In the data rows, zero lies at 4.5, halfway between 4 and 5.
In the table below, every row is followed by its label. The labels come from one hidden rule.
tensor([5., 3., 4., 4., 5., 5., 5., 4., 4., 4., 4., 5., 1., 3., 5., 6., 2., 3., 2., 7., 2., 5., 4., 4., 2., 5., 4., 4., 2., 6., 6., 3., 3., 0., 5., 5., 5., 5., 4., 3., 7., 3., 5., 1., 5., 5., 5., 5.]) C
tensor([5., 7., 4., 4., 4., 5., 4., 4., 6., 3., 4., 4., 8., 7., 2., 3., 6., 6., 6., 5., 6., 5., 4., 4., 1., 3., 5., 5., 4., 9., 4., 7., 6., 8., 4., 5., 6., 5., 4., 7., 4., 5., 3., 5., 4., 6., 5., 4.]) B
tensor([4., 3., 1., 3., 6., 5., 3., 4., 5., 3., 5., 6., 4., 5., 6., 5., 6., 5., 8., 3., 8., 6., 4., 6., 3., 4., 5., 4., 4., 5., 4., 5., 5., 3., 4., 3., 3., 4., 0., 5., 6., 5., 7., 2., 4., 3., 6., 4.]) B
tensor([5., 5., 5., 5., 4., 4., 2., 6., 6., 3., 5., 3., 6., 7., 0., 0., 3., 5., 7., 7., 2., 3., 4., 3., 4., 5., 4., 6., 6., 5., 5., 6., 4., 9., 5., 4., 6., 5., 6., 5., 4., 5., 5., 1., 5., 4., 4., 4.]) B
tensor([4., 4., 9., 5., 5., 3., 6., 4., 4., 3., 4., 4., 5., 3., 8., 6., 0., 4., 4., 0., 5., 6., 5., 5., 5., 6., 6., 2., 8., 1., 2., 5., 7., 5., 5., 6., 5., 4., 9., 4., 6., 4., 6., 9., 7., 2., 1., 5.]) C
tensor([5., 4., 4., 4., 4., 5., 7., 4., 4., 5., 6., 6., 1., 5., 4., 3., 5., 3., 2., 3., 4., 7., 4., 4., 1., 5., 5., 6., 2., 2., 4., 2., 4., 2., 6., 8., 6., 4., 3., 3., 5., 5., 5., 4., 4., 3., 4., 4.]) B
tensor([6., 5., 0., 4., 1., 5., 5., 6., 5., 7., 5., 6., 9., 6., 1., 2., 9., 6., 7., 7., 4., 2., 3., 3., 4., 3., 5., 7., 4., 9., 6., 5., 5., 9., 4., 3., 7., 4., 1., 1., 2., 5., 4., 4., 5., 9., 6., 4.]) A
tensor([5., 7., 1., 4., 2., 6., 4., 4., 6., 7., 5., 6., 9., 6., 0., 2., 8., 9., 9., 4., 7., 2., 3., 4., 1., 3., 7., 8., 6., 9., 6., 9., 3., 8., 3., 1., 5., 4., 5., 4., 3., 7., 4., 2., 4., 6., 6., 5.]) A
tensor([4., 4., 7., 4., 6., 4., 4., 5., 4., 3., 5., 4., 4., 3., 2., 8., 3., 2., 5., 7., 2., 6., 5., 4., 5., 4., 5., 4., 4., 6., 5., 5., 6., 1., 5., 4., 3., 4., 6., 7., 4., 4., 4., 5., 4., 5., 4., 5.]) C
tensor([4., 4., 6., 5., 6., 4., 3., 5., 6., 4., 5., 5., 0., 4., 8., 9., 2., 4., 0., 2., 6., 6., 4., 6., 5., 7., 5., 5., 4., 3., 4., 6., 6., 1., 5., 5., 4., 4., 9., 1., 4., 4., 5., 6., 4., 3., 4., 5.]) C
tensor([5., 6., 4., 4., 9., 5., 3., 4., 5., 4., 4., 2., 2., 6., 3., 5., 7., 5., 7., 6., 5., 5., 5., 5., 3., 4., 5., 5., 2., 3., 5., 7., 3., 3., 4., 4., 4., 4., 1., 2., 4., 7., 5., 5., 4., 3., 8., 5.]) B
tensor([3., 3., 4., 5., 8., 5., 7., 4., 3., 1., 3., 5., 5., 2., 7., 2., 0., 3., 1., 5., 2., 6., 6., 5., 7., 6., 4., 3., 1., 5., 3., 0., 4., 0., 6., 4., 3., 5., 7., 3., 5., 1., 4., 3., 4., 2., 4., 4.]) D
tensor([3., 5., 5., 4., 9., 7., 6., 4., 5., 3., 5., 3., 3., 3., 6., 4., 5., 7., 5., 4., 3., 5., 5., 5., 2., 5., 4., 2., 6., 3., 3., 5., 4., 4., 4., 5., 3., 5., 1., 4., 7., 4., 6., 7., 4., 3., 5., 4.]) C
tensor([3., 3., 8., 6., 3., 4., 5., 5., 2., 2., 5., 5., 0., 3., 9., 7., 1., 2., 0., 6., 4., 9., 5., 5., 8., 7., 4., 4., 3., 3., 3., 2., 5., 1., 6., 8., 1., 5., 7., 5., 6., 3., 4., 7., 4., 2., 4., 6.]) C
tensor([4., 6., 1., 5., 1., 5., 3., 6., 4., 5., 3., 3., 6., 6., 6., 4., 4., 4., 9., 5., 2., 3., 3., 4., 4., 6., 5., 4., 7., 2., 3., 5., 5., 5., 4., 6., 5., 4., 2., 9., 3., 4., 5., 6., 4., 5., 4., 5.]) B
tensor([5., 4., 1., 4., 5., 5., 5., 5., 5., 5., 6., 6., 4., 4., 2., 6., 6., 4., 4., 2., 4., 3., 3., 5., 3., 5., 6., 4., 6., 4., 5., 9., 6., 6., 5., 1., 4., 4., 0., 2., 5., 5., 5., 6., 3., 7., 4., 5.]) B
tensor([6., 5., 4., 5., 2., 3., 5., 6., 4., 4., 4., 7., 3., 6., 1., 7., 0., 4., 6., 9., 4., 5., 5., 4., 5., 5., 4., 4., 2., 0., 5., 5., 4., 4., 6., 7., 5., 5., 9., 9., 1., 5., 3., 3., 5., 4., 2., 4.]) A
tensor([4., 5., 7., 6., 3., 3., 5., 6., 4., 4., 4., 4., 4., 6., 5., 6., 5., 5., 5., 2., 5., 3., 4., 3., 8., 5., 5., 4., 7., 2., 5., 5., 5., 6., 5., 7., 5., 4., 5., 6., 3., 6., 4., 5., 4., 5., 4., 5.]) B
tensor([4., 5., 5., 5., 6., 4., 5., 3., 4., 4., 5., 0., 4., 3., 3., 4., 5., 3., 7., 2., 9., 3., 4., 4., 3., 5., 5., 2., 8., 8., 3., 3., 4., 9., 4., 1., 4., 4., 3., 3., 5., 5., 6., 8., 6., 2., 7., 5.]) B
tensor([5., 3., 9., 4., 3., 4., 4., 4., 4., 4., 4., 5., 0., 2., 7., 5., 1., 4., 0., 5., 1., 6., 4., 5., 5., 4., 3., 4., 3., 5., 4., 3., 6., 1., 6., 8., 3., 5., 5., 1., 4., 2., 6., 6., 5., 4., 5., 6.]) B
tensor([4., 4., 2., 4., 5., 4., 5., 5., 4., 4., 4., 6., 9., 6., 1., 0., 8., 7., 7., 4., 7., 4., 4., 3., 3., 4., 7., 5., 3., 9., 5., 7., 4., 6., 3., 4., 5., 5., 3., 1., 4., 6., 5., 3., 4., 5., 6., 5.]) B
tensor([6., 3., 2., 3., 6., 6., 7., 9., 3., 6., 3., 8., 0., 7., 5., 0., 4., 0., 3., 9., 1., 5., 5., 5., 6., 4., 3., 7., 2., 1., 6., 0., 2., 3., 3., 5., 1., 7., 2., 9., 3., 2., 3., 0., 3., 9., 1., 2.]) D
tensor([6., 5., 1., 5., 0., 5., 1., 6., 5., 7., 3., 7., 9., 6., 0., 3., 4., 6., 4., 9., 4., 3., 4., 4., 4., 2., 6., 8., 4., 3., 5., 7., 2., 4., 3., 5., 8., 5., 6., 9., 0., 5., 2., 2., 7., 8., 4., 5.]) A
tensor([4., 2., 6., 6., 5., 4., 5., 5., 3., 4., 3., 7., 0., 5., 9., 8., 3., 2., 0., 8., 2., 9., 6., 3., 7., 5., 2., 6., 2., 1., 7., 3., 5., 3., 7., 9., 4., 5., 9., 9., 2., 2., 3., 2., 4., 4., 2., 4.]) D
tensor([4., 5., 4., 5., 3., 4., 2., 2., 5., 7., 4., 3., 6., 5., 8., 9., 5., 6., 7., 6., 6., 6., 4., 4., 6., 3., 4., 4., 2., 4., 4., 5., 3., 8., 5., 4., 7., 4., 6., 3., 5., 4., 4., 5., 4., 4., 4., 4.]) C
tensor([4., 4., 2., 4., 5., 4., 5., 4., 6., 5., 5., 4., 1., 4., 4., 1., 7., 7., 6., 3., 4., 3., 4., 5., 3., 5., 7., 6., 3., 9., 4., 3., 4., 8., 4., 2., 2., 4., 3., 6., 5., 5., 5., 5., 3., 4., 7., 4.]) B
tensor([6., 5., 3., 6., 2., 4., 4., 6., 5., 5., 5., 2., 4., 4., 9., 6., 7., 4., 8., 6., 6., 7., 4., 3., 6., 4., 5., 3., 5., 3., 4., 7., 5., 7., 4., 4., 7., 4., 8., 5., 4., 4., 4., 2., 6., 5., 3., 6.]) C
tensor([4., 4., 6., 4., 6., 6., 4., 4., 3., 3., 4., 5., 4., 5., 3., 1., 5., 3., 4., 2., 5., 5., 5., 6., 5., 4., 5., 3., 3., 2., 5., 4., 5., 1., 3., 3., 3., 4., 4., 5., 6., 5., 6., 6., 4., 4., 6., 4.]) B
tensor([1., 5., 9., 4., 8., 4., 7., 1., 5., 3., 6., 2., 1., 3., 9., 3., 4., 4., 4., 0., 6., 4., 4., 7., 5., 5., 4., 2., 9., 7., 4., 5., 5., 3., 4., 5., 3., 4., 2., 0., 8., 5., 6., 8., 4., 1., 5., 4.]) B
tensor([6., 4., 4., 3., 5., 6., 4., 6., 5., 8., 4., 7., 9., 6., 1., 2., 8., 4., 7., 9., 3., 2., 4., 3., 3., 3., 4., 6., 6., 6., 6., 5., 1., 5., 3., 4., 4., 3., 0., 8., 3., 5., 4., 3., 3., 7., 8., 3.]) B
tensor([3., 6., 7., 5., 3., 4., 4., 5., 4., 5., 5., 3., 7., 2., 7., 9., 4., 5., 3., 4., 6., 7., 4., 5., 5., 5., 5., 2., 8., 4., 4., 6., 6., 5., 5., 6., 5., 6., 9., 4., 4., 5., 5., 7., 6., 2., 7., 4.]) A
tensor([3., 6., 4., 5., 5., 5., 5., 3., 6., 4., 6., 1., 9., 4., 3., 1., 9., 8., 6., 2., 8., 0., 4., 5., 1., 5., 4., 5., 8., 8., 4., 9., 4., 8., 4., 0., 6., 3., 2., 1., 6., 6., 5., 4., 5., 2., 9., 4.]) B
tensor([6., 7., 2., 5., 6., 6., 5., 6., 6., 5., 4., 4., 6., 5., 1., 5., 9., 5., 4., 7., 4., 2., 4., 5., 3., 4., 5., 8., 5., 8., 6., 5., 3., 7., 5., 3., 5., 3., 4., 3., 2., 5., 4., 6., 6., 4., 3., 4.]) B
tensor([3., 4., 4., 5., 4., 3., 6., 3., 4., 1., 4., 2., 1., 2., 8., 5., 4., 5., 7., 1., 4., 3., 4., 7., 7., 6., 4., 2., 6., 5., 3., 8., 8., 0., 7., 4., 4., 4., 8., 4., 6., 6., 6., 7., 5., 2., 4., 5.]) C
tensor([6., 4., 6., 4., 0., 5., 4., 6., 4., 5., 4., 5., 6., 5., 4., 2., 6., 4., 6., 7., 4., 5., 5., 3., 5., 4., 3., 6., 1., 4., 6., 4., 5., 4., 4., 6., 6., 5., 4., 8., 2., 2., 4., 0., 5., 7., 3., 3.]) B
tensor([6., 6., 4., 5., 5., 3., 3., 3., 5., 5., 4., 5., 6., 3., 5., 6., 6., 6., 5., 5., 5., 4., 4., 4., 5., 4., 5., 4., 6., 2., 5., 4., 5., 6., 4., 5., 6., 4., 4., 4., 3., 5., 5., 1., 7., 6., 3., 5.]) B
tensor([4., 6., 3., 4., 9., 5., 6., 3., 5., 4., 6., 4., 3., 4., 8., 3., 6., 3., 7., 1., 5., 4., 4., 6., 5., 4., 7., 4., 4., 9., 4., 9., 4., 4., 3., 2., 2., 4., 3., 3., 8., 4., 7., 5., 2., 4., 7., 4.]) C
tensor([5., 6., 0., 6., 4., 5., 4., 5., 6., 3., 5., 5., 9., 6., 6., 4., 7., 5., 5., 4., 7., 3., 4., 4., 2., 3., 5., 6., 3., 8., 4., 5., 4., 6., 3., 0., 6., 4., 4., 5., 3., 6., 5., 3., 6., 5., 3., 5.]) B
tensor([5., 6., 2., 5., 2., 4., 6., 5., 6., 7., 5., 5., 5., 4., 1., 5., 7., 5., 7., 0., 7., 4., 4., 2., 3., 3., 5., 5., 4., 6., 4., 8., 4., 6., 4., 4., 6., 3., 3., 6., 3., 7., 5., 7., 6., 4., 6., 5.]) A
tensor([6., 4., 9., 6., 0., 3., 1., 7., 3., 4., 4., 5., 3., 6., 7., 6., 3., 2., 3., 5., 1., 7., 5., 3., 6., 3., 4., 8., 5., 1., 5., 5., 4., 3., 6., 6., 7., 5., 5., 7., 3., 3., 4., 0., 6., 5., 5., 5.]) C
tensor([6., 5., 3., 4., 5., 5., 6., 5., 3., 4., 5., 6., 3., 4., 6., 5., 3., 8., 6., 3., 3., 4., 4., 4., 4., 4., 4., 5., 1., 6., 7., 3., 4., 5., 4., 5., 5., 4., 3., 9., 6., 5., 3., 5., 3., 5., 4., 4.]) B
tensor([6., 5., 2., 4., 3., 5., 5., 4., 5., 6., 5., 5., 5., 6., 4., 1., 7., 5., 7., 5., 5., 2., 4., 4., 3., 4., 5., 7., 5., 2., 3., 5., 3., 5., 4., 3., 4., 3., 8., 5., 6., 3., 3., 4., 5., 5., 7., 5.]) B
tensor([2., 3., 8., 4., 4., 4., 5., 5., 3., 4., 4., 4., 1., 4., 6., 9., 2., 4., 1., 0., 7., 7., 6., 6., 8., 6., 4., 3., 4., 4., 3., 4., 6., 2., 6., 8., 5., 5., 8., 2., 8., 4., 6., 6., 6., 0., 3., 5.]) D
tensor([3., 5., 4., 4., 8., 6., 6., 4., 5., 5., 4., 5., 5., 4., 1., 1., 6., 6., 6., 0., 7., 4., 4., 5., 3., 5., 6., 5., 3., 7., 3., 9., 4., 5., 4., 2., 4., 4., 5., 0., 4., 3., 3., 3., 4., 6., 8., 3.]) C
tensor([6., 5., 1., 4., 1., 4., 5., 4., 6., 6., 4., 6., 6., 4., 0., 1., 5., 6., 4., 5., 5., 2., 5., 6., 6., 5., 4., 6., 5., 5., 5., 6., 4., 7., 5., 4., 4., 5., 1., 9., 6., 4., 4., 3., 4., 4., 3., 5.]) C
tensor([6., 7., 1., 4., 7., 3., 6., 5., 7., 4., 5., 7., 5., 5., 3., 4., 7., 6., 7., 6., 8., 2., 3., 4., 3., 3., 5., 6., 6., 4., 5., 6., 3., 2., 4., 2., 4., 5., 1., 6., 5., 5., 4., 7., 6., 5., 8., 4.]) B
tensor([5., 3., 4., 4., 5., 3., 5., 5., 4., 5., 4., 5., 1., 3., 4., 7., 4., 3., 4., 3., 3., 7., 5., 3., 6., 6., 2., 7., 3., 2., 5., 2., 4., 4., 4., 4., 3., 5., 9., 6., 4., 4., 5., 5., 3., 5., 4., 4.]) D
tensor([6., 5., 1., 4., 3., 3., 4., 5., 5., 5., 4., 2., 8., 6., 3., 4., 4., 6., 4., 7., 4., 4., 4., 3., 3., 4., 5., 5., 4., 4., 4., 3., 4., 6., 4., 6., 6., 4., 7., 8., 3., 5., 4., 3., 5., 7., 6., 4.]) A
tensor([3., 5., 9., 5., 5., 4., 4., 5., 5., 6., 4., 2., 0., 4., 8., 4., 4., 6., 5., 0., 8., 4., 4., 5., 4., 3., 6., 3., 4., 2., 5., 6., 5., 5., 5., 3., 4., 4., 3., 1., 6., 5., 5., 4., 3., 1., 5., 5.]) B
tensor([3., 3., 9., 5., 6., 3., 2., 5., 3., 2., 4., 4., 0., 2., 9., 9., 2., 0., 2., 3., 4., 6., 6., 6., 9., 5., 4., 0., 5., 0., 4., 0., 7., 0., 7., 7., 4., 5., 8., 2., 8., 4., 5., 9., 4., 3., 0., 5.]) D
tensor([6., 5., 2., 4., 2., 4., 3., 7., 4., 7., 3., 6., 8., 6., 4., 1., 1., 1., 5., 7., 0., 8., 6., 3., 2., 4., 2., 7., 3., 3., 6., 0., 3., 4., 5., 6., 4., 6., 6., 9., 3., 4., 4., 1., 3., 9., 3., 4.]) B
tensor([4., 4., 4., 5., 1., 4., 2., 5., 5., 3., 4., 5., 6., 6., 1., 3., 6., 5., 2., 6., 3., 7., 5., 4., 7., 3., 2., 4., 7., 1., 6., 1., 6., 5., 6., 7., 6., 5., 7., 5., 2., 3., 3., 7., 5., 5., 2., 5.]) C
tensor([7., 2., 0., 5., 1., 6., 5., 5., 4., 7., 3., 7., 3., 4., 3., 4., 4., 2., 5., 8., 1., 6., 5., 5., 6., 3., 0., 9., 0., 1., 6., 2., 1., 1., 3., 7., 4., 6., 4., 7., 3., 2., 2., 3., 4., 9., 3., 4.]) C
tensor([6., 6., 0., 5., 0., 6., 4., 6., 5., 6., 4., 6., 5., 7., 0., 0., 6., 5., 6., 7., 2., 3., 5., 3., 5., 1., 5., 6., 3., 2., 7., 2., 3., 9., 4., 3., 7., 5., 4., 8., 1., 3., 1., 0., 5., 8., 4., 5.]) B
tensor([6., 5., 3., 5., 2., 4., 3., 6., 6., 8., 4., 4., 9., 7., 0., 4., 6., 5., 4., 7., 4., 4., 4., 4., 3., 2., 4., 7., 5., 5., 7., 6., 3., 8., 3., 6., 7., 3., 2., 7., 3., 3., 3., 4., 6., 7., 2., 4.]) B
tensor([5., 3., 9., 5., 6., 5., 3., 4., 4., 4., 4., 3., 4., 4., 6., 6., 0., 4., 5., 7., 5., 7., 5., 7., 6., 4., 5., 4., 7., 2., 4., 4., 6., 2., 5., 5., 3., 4., 4., 2., 6., 6., 5., 6., 4., 4., 5., 5.]) C
tensor([3., 7., 0., 4., 8., 6., 5., 2., 6., 3., 6., 3., 3., 4., 0., 2., 7., 8., 8., 1., 8., 3., 3., 3., 0., 4., 6., 4., 8., 9., 3., 4., 3., 3., 2., 0., 2., 3., 2., 0., 6., 5., 6., 8., 5., 5., 9., 3.]) B
Which column or columns does the hidden rule look at? Columns are counted from 0, in order:
4 24 41
Here are more rows. What is the label of each one?
tensor([4., 0., 6., 4., 8., 5., 6., 4., 4., 4., 5., 5., 2., 2., 8., 5., 0., 3., 3., 5., 3., 7., 5., 6., 8., 7., 3., 3., 5., 3., 6., 0., 6., 0., 5., 7., 4., 5., 5., 3., 5., 3., 4., 3., 3., 2., 4., 5.]): D
tensor([4., 7., 4., 6., 2., 3., 0., 5., 5., 6., 4., 5., 5., 4., 0., 6., 4., 7., 7., 4., 6., 5., 4., 3., 5., 3., 7., 3., 5., 1., 4., 9., 5., 9., 4., 7., 9., 4., 7., 4., 2., 5., 3., 4., 6., 6., 2., 6.]): A
tensor([4., 5., 0., 5., 1., 4., 2., 5., 6., 6., 4., 4., 9., 8., 2., 3., 9., 6., 7., 3., 6., 1., 5., 4., 3., 3., 5., 6., 5., 6., 6., 4., 3., 8., 4., 6., 8., 4., 6., 6., 1., 4., 2., 4., 6., 9., 4., 5.]): B
tensor([6., 7., 0., 5., 4., 5., 4., 5., 6., 4., 5., 3., 9., 6., 0., 2., 9., 4., 8., 3., 9., 3., 4., 4., 4., 2., 7., 6., 6., 8., 5., 7., 4., 5., 3., 4., 5., 4., 4., 5., 6., 5., 4., 7., 5., 4., 5., 5.]): B
tensor([4., 4., 4., 4., 1., 3., 5., 5., 4., 7., 3., 5., 9., 4., 2., 7., 4., 3., 5., 3., 4., 6., 4., 5., 5., 3., 4., 3., 5., 5., 6., 1., 5., 6., 4., 3., 6., 5., 6., 4., 3., 6., 5., 7., 6., 2., 4., 5.]): A
tensor([8., 4., 4., 4., 1., 5., 3., 6., 4., 5., 3., 7., 5., 6., 0., 0., 6., 3., 3., 9., 0., 8., 6., 4., 4., 4., 2., 5., 3., 3., 7., 1., 4., 7., 4., 7., 6., 6., 5., 9., 5., 2., 3., 2., 4., 8., 2., 4.]): B
tensor([4., 2., 6., 3., 9., 5., 8., 4., 3., 2., 4., 4., 0., 2., 8., 5., 2., 2., 2., 1., 4., 8., 5., 7., 7., 7., 3., 4., 3., 6., 5., 2., 4., 1., 6., 7., 3., 7., 2., 0., 6., 2., 5., 3., 2., 3., 3., 4.]): D
tensor([7., 8., 0., 4., 1., 5., 2., 4., 5., 8., 5., 5., 9., 8., 0., 2., 9., 7., 8., 9., 5., 1., 4., 3., 2., 1., 7., 9., 1., 7., 5., 5., 3., 9., 3., 2., 6., 4., 3., 5., 4., 6., 2., 0., 5., 8., 4., 4.]): A
tensor([5., 5., 2., 5., 2., 5., 2., 8., 5., 6., 4., 6., 5., 4., 1., 3., 2., 4., 4., 8., 3., 4., 5., 4., 4., 3., 3., 5., 3., 2., 5., 2., 5., 5., 6., 5., 7., 4., 6., 7., 4., 5., 3., 0., 4., 5., 1., 4.]): A
tensor([4., 4., 4., 4., 7., 5., 3., 5., 4., 3., 4., 8., 3., 5., 6., 4., 6., 3., 1., 7., 4., 6., 5., 4., 7., 6., 3., 2., 1., 4., 5., 2., 6., 3., 4., 6., 3., 6., 5., 8., 2., 2., 5., 3., 3., 5., 6., 5.]): D
tensor([5., 7., 0., 4., 5., 5., 5., 5., 4., 4., 4., 5., 6., 5., 5., 4., 4., 5., 2., 3., 3., 3., 5., 4., 4., 5., 5., 5., 5., 5., 6., 4., 4., 2., 4., 4., 4., 5., 0., 7., 2., 4., 4., 1., 3., 6., 7., 4.]): C
tensor([5., 5., 0., 6., 0., 5., 2., 4., 7., 5., 5., 5., 9., 5., 0., 3., 9., 6., 8., 6., 7., 6., 4., 2., 5., 5., 7., 5., 7., 4., 4., 7., 4., 9., 4., 3., 6., 4., 1., 6., 3., 8., 5., 7., 5., 5., 5., 4.]): A
tensor([3., 3., 5., 5., 7., 5., 5., 6., 4., 3., 3., 7., 1., 4., 2., 8., 4., 3., 2., 6., 2., 6., 6., 5., 6., 6., 3., 5., 2., 2., 6., 0., 7., 0., 6., 6., 4., 5., 4., 4., 6., 2., 4., 2., 4., 3., 3., 5.]): D
tensor([4., 4., 9., 6., 8., 2., 1., 6., 3., 5., 6., 5., 0., 2., 9., 9., 1., 1., 0., 5., 1., 6., 6., 7., 9., 7., 4., 1., 5., 1., 3., 0., 6., 2., 6., 8., 5., 6., 9., 3., 7., 2., 5., 9., 4., 1., 3., 6.]): D
tensor([4., 6., 2., 5., 2., 4., 3., 6., 5., 7., 4., 4., 9., 6., 2., 0., 3., 5., 5., 8., 8., 3., 4., 2., 4., 3., 5., 6., 5., 3., 5., 8., 3., 9., 4., 3., 5., 3., 5., 7., 5., 5., 5., 5., 6., 6., 4., 6.]): A
tensor([2., 5., 5., 5., 0., 2., 5., 3., 5., 4., 5., 1., 9., 4., 7., 9., 7., 5., 4., 0., 8., 6., 4., 5., 4., 6., 7., 1., 7., 1., 4., 6., 5., 9., 6., 6., 6., 3., 9., 2., 4., 7., 7., 6., 6., 3., 5., 6.]): A
tensor([6., 4., 9., 6., 1., 4., 1., 5., 4., 4., 5., 5., 4., 5., 3., 9., 4., 3., 4., 2., 7., 8., 4., 5., 6., 5., 5., 3., 7., 3., 3., 3., 7., 5., 5., 5., 7., 4., 8., 3., 2., 4., 5., 9., 6., 5., 5., 5.]): C
tensor([5., 3., 5., 3., 5., 4., 6., 6., 4., 5., 4., 8., 2., 6., 5., 5., 4., 2., 3., 5., 1., 7., 5., 6., 5., 4., 1., 4., 0., 6., 6., 0., 5., 4., 5., 4., 4., 6., 4., 4., 3., 3., 5., 2., 3., 5., 3., 5.]): C
tensor([5., 7., 0., 4., 7., 5., 4., 3., 5., 6., 6., 4., 9., 5., 0., 6., 9., 9., 9., 0., 7., 0., 3., 3., 3., 3., 7., 3., 6., 6., 4., 9., 4., 5., 4., 0., 5., 3., 2., 2., 4., 6., 5., 3., 5., 5., 7., 5.]): B
tensor([6., 5., 3., 4., 6., 4., 5., 3., 3., 4., 5., 6., 1., 4., 5., 3., 0., 7., 4., 6., 3., 5., 4., 6., 4., 5., 3., 6., 1., 6., 4., 1., 5., 1., 5., 4., 4., 5., 0., 4., 6., 4., 7., 6., 3., 4., 5., 4.]): C
tensor([5., 3., 5., 5., 3., 4., 6., 4., 4., 2., 4., 6., 1., 3., 8., 4., 0., 2., 4., 5., 2., 4., 5., 5., 4., 5., 3., 4., 3., 7., 4., 0., 5., 3., 5., 4., 5., 5., 4., 6., 3., 4., 5., 3., 3., 5., 4., 3.]): B
tensor([4., 4., 9., 5., 5., 4., 3., 7., 4., 4., 4., 4., 7., 5., 4., 9., 3., 5., 3., 6., 6., 3., 4., 2., 4., 4., 6., 5., 3., 5., 5., 7., 5., 9., 5., 5., 7., 5., 7., 8., 4., 5., 4., 7., 6., 7., 3., 6.]): B
tensor([4., 2., 8., 5., 2., 4., 3., 5., 4., 3., 4., 3., 3., 4., 9., 8., 0., 5., 3., 4., 5., 5., 5., 4., 7., 5., 5., 5., 4., 1., 4., 3., 6., 5., 6., 7., 6., 5., 9., 3., 3., 2., 5., 5., 5., 5., 2., 6.]): C
tensor([5., 3., 7., 5., 3., 4., 3., 5., 4., 4., 4., 4., 4., 4., 4., 6., 4., 3., 1., 7., 4., 5., 4., 3., 7., 5., 3., 5., 4., 2., 5., 6., 6., 6., 5., 6., 6., 5., 3., 5., 2., 3., 3., 2., 5., 4., 1., 5.]): C
